[ 92  86 150  96 137 198 119 148 125 129 111 135] C
[ 73  69 143  91 137 104 111 154 116 125 147 172] K
[110 111 144 105 186  94 134 125 107 170 120 187] C
[ 78  86 144 104 178 134 114 123 106 156 117 166] C
[111 149 117 149 158 137  87 125 100 147 103 118] K
[145 135 120 139  67 132 142 146 139 110 133 104] C
[147 147 125 132  62 144 126 126 154  87 137  92] K
[101  62 158 106 107 117 131 153 155 135 177 137] K
[141 153 106 136 188  87 127 110 131 154 122 137] C
[ 68  86 148 114 194 139 130 122 127 139  99 159] C
[124 143 101 158 144 125 102 114  95 142  99 130] K
[ 86  96 133 119 205  96 110 119 106 177 145 161] C
[ 85 108 126 110 192 118 124 122 119 148 131 154] C
[153 124 107 135 178  65 116 118 122 137 147 117] C
[ 97 110 135 104 200 123 125 125 123 159 137 181] C
[ 64 122 106 135 186 101  80 140  88 152  98 135] K
[ 80  80 141 102 165 113 121 156 124 139 155 157] K
[165 149  99 145  91 140 111 130 141  95  96  99] K
[ 98 122 161 139 109 190 115 143 139 122 124 143] C
[117  78 150 125  66 141 144 158 164 115 164 124] K
[119 148 132 145 170 129  99 137  85 163 117 151] K
[115  87 150  99 104 126 152 157 175 121 160 129] K
[137 162 121 155  76 134 117 146 133 101 117  94] K
[ 66 106 126 127 181 100  87 132 110 153 147 149] K
[127 162  90 159 145 119  89 116  90 142  98 132] K
